One turn moves every row onto another: examples first, then more rows asked:
zod: [ -5 -15 -16 -32 -21 -17 -16 -43  15 -11  16 -12  18 -38 -24]
zof: [-28 -13   4  -1  11  16 -23 -44  19 -38  13 -29  14 -28 -13]
faset: [-28   6  -8   1   7 -29 -21  -9  23 -35 -12  49  18 -27  -2]
Tiful: [-27   6  -8   4  11 -27 -20  -3  22 -30 -13  51  20 -32  -7]
pafet: [-13 -18  -6 -31 -13  -8  -8   3  32  21  -6  16  15 -51 -50]
vif: [-19   4 -12   9  18 -26 -19  -9  17 -32  -8  46  27 -32  -4]
kamen: [-58  -4  17 -20 -12  16 -21 -13  49 -19 -16   3  -9 -27 -27]
Semob: [-48  15  10 -20  -4   3 -27   6  -7 -14  11 -14  16  11 -37]
Melu: [ -3 -30 -20   3  26   2  11   9  -1 -18  16 -12  14 -33  -5]
Timem: [-40  13   8 -17   2   3 -26   2 -14 -15  15 -20  21   8 -35]
Vefeb: [-51  15  13 -20  -2   5 -24  16  -3  -7   7  -8  14   7 -42]
boveg: [-39   9  11 -11  11   8 -22  17 -12  -4  11 -12  25   0 -45]
roz: [-21   4 -10   8  17 -27 -19  -3  18 -28 -10  49  25 -34  -7]
Ribu: [-25 -20  12  10  30  25 -14   5  29  -2  -8  -4  19 -47 -43]
rulu: [-15 -29 -13  -2  24   4  14  34  14   0   0  10   6 -37 -20]
Pov: [-26   7 -11   3   8 -29 -21 -13  20 -37  -8  45  20 -27   0]
Siro: [-46 -13  -7 -31 -19  -6   6  12  33 -20  -6  11 -24 -15  -2]
Fis: [-45  12  12 -16   5   8 -22  21  -6  -1   6  -7  20   2 -46]
nozen: [-37  10   8 -11  10   5 -24   8 -16 -10  15 -19  27   4 -38]
Vir: [  3 -24 -12 -20   1  -7  -7  -6  18  17   5   3  27 -55 -47]
goka: [-34 -14 -17 -27 -16 -10   3 -12  19 -38  11  -8 -15 -11  11]
rukir: [-36 -18  -7 -19   0   1  12  37  33  -3 -11  18 -13 -29 -18]
kego: [-49  -5   9 -18 -11  12 -26 -39  37 -37   0 -17  -3 -20 -13]
Mifuf: [-21   5 -12   6  14 -29 -23 -14  16 -35  -6  43  25 -29  -1]
pabe: [-26 -10  -7 -43 -32 -14 -13 -12  39   8  -4  12   2 -39 -41]
Fef: [  7 -24 -16 -18  -2 -12 -11 -27  10   2  16 -10  30 -48 -34]
rebas: [-14 -24 -22 -11   8  -6   5 -14   1 -37  20 -19   3 -20   9]
neru: [-14 -20   5  13  31  22 -17 -21  15 -20   8 -22  26 -43 -28]
Ful: [-22  -9 -11 -43 -35 -18 -17 -35  29  -7   6  -1   6 -33 -27]
soset: [-45 -12  18  -6   9  23 -15  11  46  -3 -18   9   2 -42 -43]

Melu turns into rebas
vif turns into Mifuf
And these:
kego turns into kamen
Vir turns into Fef
Vefeb turns into Fis

One turn moves every row onto another: examples first, then more rows asked:
fusu: [-22  23  34   5   2  -4 -29 -16  -4   4   2  13  20]
Metig: [  8  -1   6   5 -14  24  -3 -26  28  23  31  12  14]
Lebeb: [-16 -25 -25  22   8   4   3   2 -13  18  34 -15   2]
gug: [-11 -18 -11   0  12  -6  28 -27  16 -23  11  20   2]
vob: [ 29   8  10  10   7   7  -6 -11  12 -13 -28 -19  -4]
kela: [ -6 -21  15   2 -35  20  -8   6  22  34  17  20  -3]
pezu: [  6   5  13  -8 -15  29   3 -26  35  19   7   6   8]
Dud: [  1 -30  17  11 -32   5 -17  30   5  19 -11   8 -19]
tel: [ -9 -29  -6   6  10 -18  19   0   1 -32 -16  12 -15]
Fem: [-26  12  38   6  -6 -10 -33   3 -11   4 -11  13   8]
lov: [-15 -30 -22  25   7  -1  -1  13 -19  14  23 -18  -5]
Rogud: [-18 -31 -22  23   3   1   0  12 -17  19  27 -14  -5]
bepaf: [ 18  -9  17   7 -10   4 -11  14   7  -4 -40 -14 -18]
Kib: [-27 -37  -2  -5 -10  -6  24  -1  14  -9   2  30 -12]
fibe: [-20  17  36   9   2 -12 -33  -3 -12  -2 -12   7  11]
furad: [-11 -26 -24  27  12  -1   0   7 -19  11  25 -20  -2]
Bikof: [ 29  10   1  18   9  12  -6 -32  17  -2  17  -7  16]
kis: [ 35   2   3  27  12  -2 -15  -7   1 -16 -12 -18   0]
silab: [-21 -38  -3   1  -5 -14  20   8   5 -19 -13  22 -19]
risa: [ -5 -19 -11   6  18 -14  23 -18   7 -34  -4  12  -4]
Tiba: [  0 -19  22  -3 -30  13  -8  20  16  16 -29   2 -20]
Mizig: [-12 -23 -25  25  12   2   2   1 -16  13  31 -18   2]
migon: [ 24  14   8   2   5  19   1 -31  26  -1  -4 -10  10]
zatif: [-23 -27  -7  -6  -2  -1  28 -18  20 -11  14  30  -2]
dak: [-28  17  36   2  -6  -3 -29 -11  -2  10   4  17  17]
safud: [ -5 -12  20 -11 -32  26  -1   0  30  28  -4  12  -6]
ved: [-19 -29 -23  21   3   5   2   7 -14  21  33 -12  -1]
dedo: [-18  23  34   9   5  -9 -31 -12  -9  -3  -5   8  17]
Neki: [-30  13  38   3 -10  -6 -31  -1  -6  10  -3  17  11]
zago: [ 22 -18  12  23  -9  -6 -20  23  -6  -5 -26 -11 -18]

fibe turns into Fem
bepaf turns into Tiba
And these:
furad turns into lov
zago turns into Dud
Kib turns into zatif

One turn moves every row onto another: examples first, then more rows asked:
Kipo: [-31  -4  20  47  37 -24  38 -29  48 -29  13  -1]
Nenuf: [ -9   7   3  28  -9 -27  46  -8  30 -29  17 -17]
lud: [ -4 -17  32  24   2 -16  60  -4  38   4  25  11]
suri: [  7 -10  50  40  36  17  33   8  18 -20  20  29]
Birug: [ -7  -2  15   9  10   3  49  26  11 -25  15  21]
vulo: [ -7   8 -18  48  19  -3  13 -22  31 -32   9 -31]
ket: [  6  -2  38  53  35  46  28 -27  28 -26  -2   6]
fuzu: [ -8  23  28  44   9   6  17   0  17   1  -9 -27]
solam: [ 16 -11  10  40  10  10  44 -49  41   2  -1  20]
susit: [ -7 -10  -9  13  26   5  41 -16  39  16 -13  11]
Razuf: [ -7 -19  15   6  12 -15  17 -18  11  10  17  -1]
Leza: [-27  -7  -3  32   8  13  11  17  28  -6  15 -30]
demu: [ -1 -39   1  53  27  -9   4  -1  12  -7  18   0]
Zugak: [-20  13  14  77  28   9  40 -11  44   3   7  -9]
zeteg: [ 12 -15  35  57  28  15  61 -10  46 -45   9  -7]
lobi: [ -7  -9 -21  22   8   3  45   7   4 -46  13  -9]
zosom: [-20 -10 -18  33  28  37  32 -29  29 -44  -2 -13]
tifor: [-19   9   8  39   0  20  16  15 -10 -13  16   4]
Kal: [  6 -15  -8  57  27  -5  46 -14  62 -24  -4 -19]
garit: [-14 -15 -13  30  26  42  30 -34  24 -42  -3  -4]
labu: [  4  -8  53  44  32  16  40   3  26 -27  16  30]
Limog: [ -7   7  21  19  10   2  45  26   9 -30  16  21]
guket: [ -3 -12  33  56  30  51  29 -30  31 -22  -4  -1]
betog: [ -6 -33 -13  15  18  18  18 -25   0 -20  15  14]
sazig: [  3 -13  54  45  30  16  32  -4  27 -16  17  32]
Finef: [ 20 -27  -3  14   7 -12  37 -16  38 -13  -5 -23]
Paz: [ 16 -19   7  11  24  31  53 -35  35 -22 -12  -1]
Nevu: [-17  -8  -8  40  24  36  31 -39  29 -50  -3  -3]
volup: [  1   5  25  15   9  -4  46  21  10 -22  14  24]
Zotom: [ 24   6  33  49  31 -14  62 -23  28 -15  21  -5]
faz: [  6 -12  35  49  31  48  36 -31  33 -28  -4   6]
Teza: [-12 -35 -12  44  -2  21  10 -24  35  -2   9   5]
gigep: [  1  -7  -1  55  42  30   7 -25  35   6   7 -16]
Larel: [-14  11  21  32  41 -17  37  11  31 -21  30 -24]
ketu: [  5 -27  30  46  31  20  37 -13  36  25  19  10]
leb: [-25  -4  28  57  19  -1  22 -13   6  16  27  -1]
nele: [-14 -10 -20  21   5  15  38   4  -1 -46  13  -3]
tev: [-14 -13 -19  23  -2  15  46   0   7 -49  10  -8]
Los: [  9 -29  14  57   3   2  69 -20  22  -9   3 -24]
Dib: [-27  21  30  52  29   5  35  14  38 -33  17  14]

Kipo turns into susit
vulo turns into lud
And these:
ket turns into tev
faz turns into nele
Leza turns into Zotom
sazig turns into zosom
tifor turns into zeteg
Kal turns into Razuf

One turn moves every row onto another: examples first, then more rows asked:
tobe: [ -2 -32  17 -12  -8 -50   1  15  21  34 -35  -8   0  12 -18  12  -7  19
 -16 -39   3  37 -39 -16 -20  21 -27]
Vas: [  1   0 -21  -8  18 -23  15  -4   0  53   2 -17 -20  23 -22  10  17  -9
 -17 -38 -14  -4 -40 -10  52  13 -40]
zon: [-32  19 -16 -16  -2 -22  16  25  31  54 -12   6 -42  35 -16  -4   5 -11
 -25 -13   4  20 -48  -4  -3  31  21]
Poz: [-12 -23 -29  -9  17  -4  28  -9 -12  18  19 -18 -10  26 -20  18  21   3
 -15  -9 -28 -18 -25  -8  42   8 -25]
Vuv: [  1  11 -22 -13   5 -22  35  12   2   0  -6 -11   1  53 -17  25  12 -12
 -18   5 -17 -23 -10  10   3  41  13]
dama: [-22  -1 -14  -4   2 -25 -11 -16  -3  30 -22 -10 -30  31 -38   6 -14   3
 -20 -41  19  28 -53 -25 -44 -10  28]
diso: [  9  32 -23  -6 -10 -40  19  14 -14  28 -20 -11 -25  45  -9   6  13 -23
   5 -35  -5  -9 -14  -9  11  41  -3]
bev: [-21 -30  10 -10   3 -21  26  -6  18   9 -21 -15 -10  35 -38  16  -1   0
 -28 -33   1   1 -44  -3 -68  18   9]
Petop: [  2   1 -13 -24  40  -7  26  -6  -7  -3   0 -26  -4   1 -23   7 -38  -7
  -6 -14 -40   5 -27 -45 -15  -8   0]
tigep: [ 11   1 -30 -12  16 -13  26  -7 -12  26  10 -34  -5  30 -31  22  16 -15
 -14 -34 -22 -17 -28   7  36  11 -36]
nodid: [-29 -16   7  -8   1 -14  18 -13   9  17  -4 -14 -28  40 -37   3  -9  18
 -42 -26  -3  24 -60 -25 -52   1  25]
Vodi: [ -8  -7  -6 -19  -4 -19  -3 -11 -21   4  14 -17   0  -2 -33  26 -12  21
 -25 -16 -29  29 -29 -41 -32  -1  16]
Bofo: [-28  10  -7 -11   7 -20  14  10  19   8  11  10 -24  49  -7   4  11  14
 -30   7 -21 -22 -38 -23  25  32  20]
ter: [-12  14  -7 -15  28 -37  29 -11  14  19 -15   4 -14 -25   0  18  -1  15
 -33 -52  12  22 -36 -30  27  -1 -10]
Figi: [ -2  -5  -6 -10  14 -22  58  -7  -6 -20   4 -13  -2   3  14  23   5  22
 -17 -39  -6  11 -19 -20  -3 -11 -24]
Zuf: [-10 -20 -29 -11  25  -9   7  -6  11  31   7 -15 -16  32 -21  10  10   7
 -25 -18 -11  -7 -46  -1  63   4 -19]
tezer: [ -2   4   1 -29  -3 -39  16  15   7   9  -7 -37   4  19 -52  23  -4  20
 -37 -56 -30  32 -44   0 -36  18  -7]
Luzi: [  4  33 -11  -7  -5 -28  -9   3  13  29  -8  -7 -34  53  -9  -8 -10  -3
 -24 -21   9  -3 -48 -16  41  28  11]
vin: [ -2  52 -13 -17  -9 -19   6  11  15  39   3 -12 -24  35 -27  12  -5 -38
 -15 -21   4  -3 -41   1 -27  20   4]
kel: [-13 -17  -5  -3   2 -33   2 -13   2  28 -38  -7 -12  22 -36  17  -7 -15
  -7 -40  23   9 -33 -12 -60   9   8]
todi: [-20  14 -15 -11 -28  -5  17   7  -4   0   9 -11 -27  36 -14   6   3 -22
   6  -3   1 -23 -21  -5 -35  21   1]
rabe: [-19 -11  -6 -16  24 -43  31  17  22  22 -51 -21 -10  16 -29 -10 -34  18
 -12 -23   4  22 -40 -28  12   6 -40]
Riva: [ 21  18  -7 -20  26 -27  30 -10  15  -8  -6 -22   1  -5   0  25  -9  -5
 -21 -71   6   5 -34   1   6  -6 -17]
ges: [-19  -3 -25 -18  27 -24  36  -6  15 -21  -8 -13  -4   8  -6  21  -6  39
 -39 -36  12  22 -37  -1  28 -18   3]
bino: [-33 -16 -22 -14 -19  -1  21  16  21   6 -10  -8 -33  47 -11  -6  -3   0
 -15  11  14   4 -34  11  -4  27  24]
Dini: [-18 -24 -20 -14  37 -20   1  10  17 -14 -22 -13  -9  27  -8  -6 -37  18
  12 -18 -11   2 -39 -30   3 -25 -14]
miko: [-10  18 -16 -33  35 -33  40  13   9  11 -29 -40 -10   1 -53   1 -27  -2
 -23 -50 -33  12 -38 -22  -6  17 -15]
digo: [-10 -36 -14 -17   3 -28 -41   1  13  -3 -15  -5  -1  12 -17  15 -18  22
  -2 -34   2  20 -40 -13 -11  -8  15]

todi turns into vin
Riva turns into ter
And these:
Vuv turns into diso
miko turns into rabe
Vas turns into Zuf
tezer turns into tobe
nodid turns into bev

One turn moves every row onto another: examples first, then more rows asked:
pas: [ -5   7 -52  -2  -9 -14   0  18   7 -15  27  -3  -3   1  -5   5   2  12]
fir: [ -2  -4  13 -23 -11  -7 -32 -17 -19  12  12  14 -28 -10  -4  19  27 -20]
daz: [ -8   8  10  -9  -4  16  43 -22 -21 -13 -11   3 -25   5  -8  -2  11 -13]
rute: [ -4  18  -3 -17 -10   2  20  24  26  22  47   3   2   4  -5 -17  -3  15]
vaza: [ -4   6  28 -26  -7   8 -19  19   4   4 -20  -7  41  -3  -3   4   1 -27]
Beg: [ -3   8  26 -16 -34 -11 -28  -6  25 -19 -23  -7 -33  -9  -6   5  17 -19]
Kup: [ -5   6 -52  -4  -9 -12  -1  18   7 -15  27  -3  -1  -1  -4   6   5  11]
Rulo: [  0   6  14 -20   5 -25  21  15   7  18 -24  15  42  13 -19   3   1  15]
Sozer: [ -4   2  21 -33 -14   2 -30  -5 -22   3  12   9 -39  -9  -4  13  22  -6]
livib: [ -2   8  23  -7 -35 -21 -27 -10  27 -15 -24  -7 -33  -4  -7   5  12 -23]
lupo: [ -5   6 -52  -2  -9 -13   0  18   7 -15  27  -3  -2   0  -4   6   4  11]
bol: [  0   8  15 -18   3 -29  23  17   7  17 -25  14  38  17 -20   1  -4  18]
foze: [ -2   5  21  -7 -33 -20 -29 -13  28 -13 -24  -5 -29  -6  -7   7  16 -26]
zalo: [ -8  10  10  -4  -6  10  45 -23 -21 -12 -12   2 -29   9  -9  -4   5 -11]
Bulo: [ -1  -3   8  -7 -14 -26 -30 -25 -15  19  10  14 -30  -1  -6  19  16 -25]
Zugi: [ -2   4  21 -11 -31 -15 -29 -12  27 -14 -23  -4 -27  -9  -6   8  20 -27]
Nup: [ -3   5  23 -16 -31 -10 -29  -8  26 -17 -23  -6 -29 -11  -5   7  21 -23]
Vop: [ -2  11  23   4 -16 -29 -12  10   9  14 -24  -8  31  20  -8  -1 -25 -29]
fev: [ -8   4   7  -7  -2  16  42 -27 -20  -9 -11   6 -20   3  -7   2  15 -19]
Luvom: [ -1   4  12  -1 -20 -36 -25 -19 -16  16   9  10 -43  10  -9  12   1 -15]
Fubi: [ -6   8 -51  -4  -9 -11   0  20   7 -17  27  -3  -4   0  -4   5   3  14]
zapob: [ -3   9  25 -12 -35 -17 -27  -7  26 -18 -24  -8 -36  -5  -7   3  13 -19]
Daki: [ -1   7  18 -28   5 -17  21  21   5  12 -24  14  38  11 -19   1   2  22]
Kav: [ -6   7 -51  -5  -8 -11   0  19   6 -16  27  -3  -3  -1  -4   5   4  13]
pel: [  0   5  16 -25   7 -19  20  18   6  15 -24  15  42  10 -19   3   4  17]
gomuv: [ -2   4  21  -7  -9 -13 -18   8   8  14 -21  -5  44   6  -5   6  -7 -37]
ridud: [ -7   4   5   0  -2   9  42 -31 -18  -6 -12   6 -18   5  -8   2  13 -23]
Lotog: [ -4  10  25 -28 -20  -9 -25   1 -22  -1  10   5 -53   1  -6   6   8   5]
Vupa: [ -4  14  -5 -19  -6   7  18  21  27  23  48   5   9  -1  -3 -13   5   9]
zipuf: [ -1  10  18 -21   2 -26  23  20   6  14 -25  13  34  17 -21  -1  -6  23]
pasu: [ -5  15  37 -33 -12  11 -15  33   1  -6 -20 -13  26   2  -4  -5  -8  -9]
tus: [ -5   8 -51  -3 -10 -13   0  19   7 -16  26  -4  -4   1  -4   4   2  14]
nov: [ -2  10 -12  -5  -7  -8  18  10  31  32  47   8  14   4  -5 -10   1  -1]
fozu: [ -3  10  -9 -14  -5   2  16  14  29  29  48   8  15  -1  -3 -10   7   2]
sib: [ -4  20  31  -3 -21 -26  -9  23   6   4 -24 -14  14  24 -10  -9 -34 -12]
kide: [ -1  10  19 -26   3 -20  23  23   5  12 -25  12  34  14 -20  -2  -3  25]
sasu: [ -2  15  -9  -2 -10 -14  20  13  30  30  46   6   6  10  -6 -14  -7   5]
San: [ -3  19  -5  -8 -11  -8  22  20  28  25  46   3   0  10  -6 -18  -9  13]
Rubag: [ -3  11  20 -12 -24 -28 -23  -7 -19   6   9   6 -55  11  -9   5  -3   0]
tato: [ -7   6   5   3  -5   3  44 -31 -18  -5 -12   6 -23  10  -9   0   7 -21]
Vik: [ -8   9   8   1  -7   4  45 -26 -19  -8 -13   3 -28  12 -10  -2   3 -14]
boz: [ -6  22  39 -21 -19  -5  -9  34   2  -6 -23 -16  13  15  -8 -11 -25  -2]

ridud turns into fev
zipuf turns into bol
Nup turns into Beg
And these:
tus turns into pas
Vupa turns into rute
Sozer turns into Lotog
gomuv turns into vaza

